Families of rows that turns and mirrors carry onto each other, the same ones carrying the whole set onto itself: the rest of each named row's family, in list order:
5 families of 8 rows:
q756: [-5.23  0.45 -3.77  2.30  1.94 -1.67  0.73 -1.50 -2.03  4.15]
q522: [-3.79 -4.41 -0.92 -1.93 -0.32  3.21  2.75 -0.86 -3.05  1.26]
q483: [-2.62  2.83  1.43  1.39  0.05 -0.77  0.89 -1.77 -0.17  2.20]
q690: [-3.97  2.87 -0.16  1.64 -0.32  1.25  2.70 -3.41 -1.59  3.07]
q736: [-3.26 -5.95  3.24  1.80  1.47 -2.69  1.82 -0.58 -2.71  2.33]
q557: [-2.55 -5.01  1.91  0.05 -2.31  1.58  3.82 -2.10 -3.26  4.24]
q537: [-5.93  0.14 -2.72  0.28 -1.11 -0.30  1.39 -4.02 -1.47  4.80]
q762: [-3.99  2.07 -2.53  0.57  1.67 -0.70  1.85 -2.13 -5.06  2.86]
q145: [-3.00 -5.37  3.15  0.59 -0.14 -0.85  5.12 -0.38 -2.62  3.21]
q940: [-2.54 -4.51  0.61 -2.20 -0.01  1.23  0.98  0.76 -1.62  0.49]
q671: [-5.63 -5.03  0.57 -0.07 -1.80  1.97  3.78 -3.21 -1.35  3.46]
q604: [-4.20  0.08 -0.60 -0.15 -0.76 -2.85 -0.92 -1.79  0.66  3.72]
q246: [-1.88 -4.70  3.27  1.79  2.13  1.00  3.18 -0.17 -2.96  0.80]
q328: [-3.23 -4.04  1.80  0.37 -0.14  3.81  3.86 -1.50 -1.31  1.25]
q324: [-6.53  0.63 -3.30  2.11  0.16 -0.93  0.74 -2.75 -1.65  1.78]
q870: [-2.04 -4.25  3.24  0.35  0.42  1.89  2.47 -0.08 -0.55  0.65]
q902: [-5.29  0.20 -1.79  2.78  1.52 -3.32 -0.48 -1.29 -1.82  1.15]
q688: [-1.65 -5.03  2.94 -0.41 -2.42  0.43  2.65 -1.07 -1.88  3.76]
q768: [-6.08  0.15 -2.81  3.16  1.66 -2.24  0.79 -2.31 -3.25  1.65]
q27: [-3.06 -4.58  1.81  1.76  1.49  2.99  4.54 -1.57 -3.71  1.41]
q479: [-3.52  2.20  0.13  3.36  1.79 -0.19  3.10 -3.20 -4.13  3.03]
q91: [-3.42 -5.12 -0.65 -0.26  1.83  1.85  3.17 -0.68 -5.62  1.26]
q468: [-5.03 -5.89  1.13  2.19  1.10 -0.05  4.18 -2.82 -4.78  3.44]
q155: [-3.99  2.62 -2.47 -0.87 -0.06  0.20  1.24 -1.96 -2.65  2.81]
q534: [-3.87 -5.10  2.70 -0.47 -1.42 -0.62  1.33 -0.97  0.82  2.47]
q584: [-2.05 -5.43  2.31  1.19 -0.86  0.32  3.83 -1.78 -4.82  4.05]
q879: [-5.37 -0.77 -2.18  2.64  1.73 -2.21  1.92 -3.60 -4.94  4.74]
q160: [-4.70  0.38 -3.17  2.41  2.29 -2.58  0.15 -0.82 -1.82  3.85]
q826: [-3.55 -0.79 -0.07  2.16  2.09 -4.92 -0.49 -1.38 -2.79  3.69]
q614: [-1.22 -5.41  3.35  0.77 -0.95 -0.79  2.60 -0.69 -3.47  3.59]
q839: [-2.85  2.45 -1.09 -0.79  0.63 -1.81 -0.19 -0.60 -1.93  2.18]
q346: [-4.68  0.57 -3.06  1.75  1.45 -2.27 -0.29 -0.68 -0.60  3.76]
q176: [-3.62 -5.29  2.46  0.52 -0.57  0.12  5.72 -1.08 -2.89  3.50]
q210: [-5.25  0.66 -3.69  1.63  1.10 -1.31  0.45 -1.33 -0.85  4.09]
q752: [-3.55 -5.11  2.58 -0.18 -1.29  0.36  5.38 -0.93 -1.70  3.38]
q626: [-2.99 -5.17  3.21  0.04 -0.93 -0.56  4.75 -0.29 -1.52  3.14]
q258: [-2.21  2.17  1.74  3.07  2.09 -2.15  1.38 -1.61 -2.69  2.30]
q591: [-2.11 -5.18  0.96 -0.50  2.12 -0.16  1.36  0.99 -4.17  0.52]
q931: [-5.77  0.65 -2.27  1.71  0.08 -2.07 -0.53 -1.70 -0.32  1.34]
q600: [-2.74  1.92 -1.15  0.66  2.30 -2.58  0.44 -0.64 -4.36  2.21]

The rest of the family of q537: q736, q671, q604, q468, q534, q879, q826
The rest of the family of q870: q762, q246, q328, q27, q155, q839, q600
The rest of the family of q91: q522, q483, q690, q940, q479, q258, q591
The rest of the family of q688: q557, q324, q902, q768, q584, q614, q931

Families of rows that turns and mirrors carry onto each other, the same ones carrying the whole set onto itself: the rest of each named row's family, in list order:
4 families of 8 rows:
q82: [ 2.03  3.25 -0.05  1.21  0.02  0.15  1.78 -1.37 -3.89  0.13  1.05]
q891: [ 0.99  2.68  0.36  1.11  0.91  0.86  1.30 -1.66 -4.49 -1.16  0.89]
q574: [-0.18  0.23  0.37 -1.11  2.29  2.67  1.73 -3.29 -2.27 -0.72  0.87]
q374: [ 2.69  1.21 -1.49  1.99  1.05 -0.65  2.23 -1.06 -1.11  1.90  3.08]
q60: [ 0.69 -1.55 -1.03  0.46  1.94  0.98  2.91 -2.32 -0.36  1.20  3.11]
q598: [ 0.71 -1.85  1.27  1.93 -1.28 -1.53 -1.27  4.07  2.88 -0.40 -0.65]
q420: [-0.54 -3.01  1.73 -0.30 -0.13  0.48 -1.40  2.49  3.80 -0.73 -1.52]
q954: [ 0.68  0.16 -0.11  0.20  2.54  2.12  2.89 -2.94  0.33  0.77  2.67]
q198: [ 1.92  1.31 -0.60  2.44  1.39  0.10  3.08 -1.30 -0.68  1.12  3.48]
q514: [ 0.37  2.46  0.96 -0.11  2.32  2.69  1.90 -3.08 -1.88 -0.81  0.95]
q239: [-1.63 -0.07  1.50 -1.41 -1.16  1.23 -1.98  1.92  1.34 -2.24 -3.56]
q793: [ 0.02 -1.73 -0.36  2.00 -1.20 -1.88 -1.08  3.84  3.03  0.32 -0.90]
q203: [-0.71 -2.25  0.93 -1.14 -0.67  1.18 -1.46  0.92  4.11 -1.80 -2.25]
q321: [-0.10  1.10  0.76  1.90 -1.61 -1.44 -2.31  3.79  0.30 -1.50 -2.72]
q199: [-0.27  0.75  1.75 -0.39 -1.52  0.82 -2.49  1.65  1.20 -3.33 -3.53]
q792: [ 0.78  2.00  0.20 -1.24  2.35  2.60  0.95 -3.35 -2.12 -0.18  0.19]
q474: [ 0.50  0.44  2.27  1.60 -1.50 -0.95 -2.31  3.98  0.67 -1.97 -2.37]
q138: [ 0.55  1.89  0.53 -1.41  1.45  2.56  1.66 -3.25 -2.69 -0.26  0.08]
q459: [ 1.23 -0.48 -1.07 -0.58  2.46  1.65  2.20 -2.96  0.35  1.69  2.31]
q515: [-1.38 -2.76  0.30 -1.06 -0.82  0.58 -0.83  2.04  3.96 -0.38 -1.66]
q652: [ 0.16 -1.44 -0.32  1.57 -2.25 -1.83 -0.63  3.94  2.81 -0.01 -0.62]
q376: [ 0.78 -2.21 -0.16  1.34 -1.80 -1.32 -0.75  2.74  4.20 -0.61 -0.41]
q231: [ 0.85 -0.76 -0.72 -0.94  1.65  1.79  2.89 -3.07 -0.08  1.58  2.10]
q166: [ 2.32  0.66 -1.30  1.62  0.23 -0.59  2.98 -1.17 -1.28  1.96  3.06]
q287: [ 2.34  3.71 -0.23  1.34  0.95  0.34  0.97 -1.51 -3.62 -0.04  0.93]
q651: [-1.48 -2.75  0.38 -0.58  0.22  0.61 -1.42  1.92  3.90 -0.35 -2.04]
q5: [ 1.72  3.59  0.42  2.05  1.12  0.68  2.03 -1.42 -2.90 -0.44  1.83]
q222: [-0.12  1.27  0.90  1.24 -2.54 -1.18 -1.85  3.81  0.21 -1.80 -2.61]
q224: [ 1.22  0.84  0.72  2.14 -2.64 -1.77 -1.79  3.38  1.36 -2.14 -1.80]
q406: [-0.80 -0.77  2.77 -0.61 -0.28  1.11 -2.41  2.35  1.61 -2.34 -3.17]
q939: [ 1.91  0.80 -1.00  2.64  0.59 -0.90  2.48 -0.68 -2.61  0.70  3.12]
q617: [-1.57  0.05  1.51 -0.69 -0.23  1.03 -2.59  1.95  1.13 -2.11 -3.90]

The rest of the family of q287: q374, q793, q321, q792, q459, q651, q617
The rest of the family of q60: q891, q574, q203, q199, q376, q224, q939

Families of rows that turns and mirrors carry onto each other, the same ones carrying the whole set onto itself: the rest of each named row's family, in list order:
5 families of 8 rows:
q453: [ 3.13 -2.23 -0.18  1.88 -6.29  0.07  0.21  1.70  0.35 -0.61 -0.21 -1.70
  0.65]
q92: [-0.57  2.65  2.20 -0.50 -0.80 -1.56  1.44  3.57 -3.81  1.48  0.52  2.70
 -0.26]
q119: [ 2.15 -2.80 -1.07  2.21 -5.61  1.59  0.08  1.89 -2.47 -1.70 -1.23  0.15
  2.07]
q888: [-0.75  2.14  3.08  0.31 -0.74 -1.57  0.21  2.66 -3.25  2.83  0.51  3.33
 -1.65]
q37: [ 1.26 -2.29 -2.01  3.47 -0.51  0.11  0.66 -1.14 -0.11  0.28 -4.65 -0.54
  0.24]
q478: [ 3.44 -4.49  1.56  3.09 -3.78 -0.73 -0.03  0.49  1.42  1.84 -0.55  0.17
 -1.35]
q357: [-0.08  2.35  1.48  0.10 -2.15 -0.77  1.58  3.81 -4.55  2.02  2.06  1.77
 -0.95]
q769: [-3.87  2.80 -0.43  2.24 -3.70 -2.14  1.58  3.36 -2.21 -0.67 -1.07  2.95
 -1.05]
q885: [ 1.91 -1.97 -0.54  3.24 -6.15 -1.48  2.40 -0.14  0.83  2.47 -2.62  1.00
  0.88]
q265: [-1.08  2.71 -1.72 -1.11 -0.56  0.29  1.46  4.67 -0.47 -0.97  0.22  1.09
 -2.19]
q581: [ 1.49  0.72  2.76  2.46 -1.53 -0.23  3.12  1.99 -1.71  0.78  2.92  0.30
 -3.73]
q281: [ 1.47 -4.83 -1.38  0.81 -3.00 -1.47 -0.18 -1.89 -2.41  1.37 -2.90  1.48
 -1.12]
q77: [-2.13  0.59  0.10  2.65 -4.71 -2.30  4.25  2.86 -3.59  0.60 -0.21  2.67
 -2.62]
q841: [ 0.89 -2.16 -0.44  1.73 -1.71  0.71 -1.56  2.12 -0.50 -2.23 -2.98  1.77
  3.44]
q848: [ 0.93  3.01  2.58  0.84 -2.87 -0.48  3.25  2.28 -1.97 -1.73  1.12 -0.15
 -1.80]
q135: [-0.04 -2.56 -4.34  0.60 -1.86 -0.05 -2.44  0.72 -1.69 -0.29 -1.03  0.16
  1.67]
q23: [ 1.23 -2.33 -1.88  4.25 -2.21  0.58 -0.20 -1.72 -0.25  1.21 -3.95 -0.92
 -1.11]
q687: [ 1.26 -1.90 -3.24  4.10 -2.80  1.32  0.02 -0.71 -0.81  0.61 -2.63 -2.00
 -0.27]
q307: [-2.33 -0.97 -0.04  3.89 -1.44 -2.22  3.34  3.20 -2.39  2.39  1.00  3.63
 -3.17]
q898: [ 0.15 -0.05  1.49  0.35 -2.36 -0.38  2.26  1.72 -0.71  2.27 -0.46  2.42
 -6.48]
q122: [ 0.54  0.19 -2.03  3.13 -5.80 -0.68 -0.05  1.08  1.74  1.28 -2.01  0.33
  2.52]
q127: [-2.96  0.48 -1.01 -0.43 -4.65  0.39  1.70  2.80 -3.20 -1.64  1.24  1.03
 -3.02]
q491: [ 1.37 -1.86 -3.51  3.39 -1.09  0.73  0.93 -0.12 -0.68 -0.27 -3.41 -1.64
  1.15]
q606: [ 2.22 -3.33  1.17  2.20 -0.06 -1.40 -1.05  1.53  2.84  0.48 -1.82  1.17
  1.10]
q278: [ 0.59 -1.16 -2.62  3.63 -1.74 -0.91  0.12  2.04  2.64  2.04 -1.12  1.24
  3.17]
q121: [ 1.33 -4.50  1.00  3.40 -0.49  0.44 -2.06  0.80  0.09  0.81 -2.34  3.06
  0.78]
q725: [-3.09 -1.89  0.98  0.24  1.02 -1.23  1.23  1.84 -1.08  0.53 -0.16  4.01
 -3.87]
q511: [-0.55  0.56  0.46 -0.50  1.77 -0.90  2.10  3.22  0.36  0.96 -1.05  3.15
 -3.83]
q558: [-0.38  2.20 -0.68 -0.32 -4.76  0.85  1.67  3.24 -1.52  0.33  0.74  0.33
 -4.79]
q760: [ 2.01 -3.35 -1.09  3.76 -2.09 -1.74  2.63  0.77  1.77  3.24 -1.71  1.82
  1.53]
q306: [ 2.58 -5.12  0.58  3.87 -4.41  1.30 -0.49  0.47 -1.78  1.31 -0.58  1.35
 -0.70]
q89: [-3.79  0.55 -1.01 -0.94 -0.10 -0.47  1.01  3.50 -1.54 -2.11  0.15  2.58
 -1.22]
q865: [-2.27 -2.02  1.01  0.74 -3.56 -0.34  2.01  1.13 -2.72  1.03  1.08  2.52
 -5.58]
q767: [-4.02  1.23 -0.48  3.44 -0.50 -2.15  0.62  3.81 -1.08  1.12  0.18  3.87
 -1.62]
q194: [ 0.01  1.54  3.17  2.72  1.09 -0.52  0.35  1.98  0.21  0.97  2.09  1.57
 -3.18]
q582: [ 0.99 -4.68 -3.01  0.69  0.43 -1.27 -0.49 -0.08 -1.57  0.75 -1.98  1.63
  0.87]
q36: [ 1.97 -1.13 -0.59  1.02 -2.49 -0.54 -0.77  2.72  1.82 -2.01 -1.44 -0.71
  3.13]
q836: [-0.40  1.84  2.35  0.82 -2.16 -0.86  0.40  2.97 -3.92  3.33  2.08  2.39
 -2.29]
q492: [ 0.44 -2.65 -2.71  0.78 -5.38 -0.23 -2.18 -1.11 -2.47  0.34 -2.00  0.10
 -0.37]
q877: [-0.55  3.79  2.94  1.01 -0.27 -0.76  0.44  2.27 -0.06 -1.59  0.21  1.11
 -1.28]

The rest of the family of q582: q581, q281, q848, q135, q194, q492, q877
The rest of the family of q453: q478, q127, q606, q725, q89, q865, q36
The rest of the family of q841: q119, q265, q898, q121, q511, q558, q306

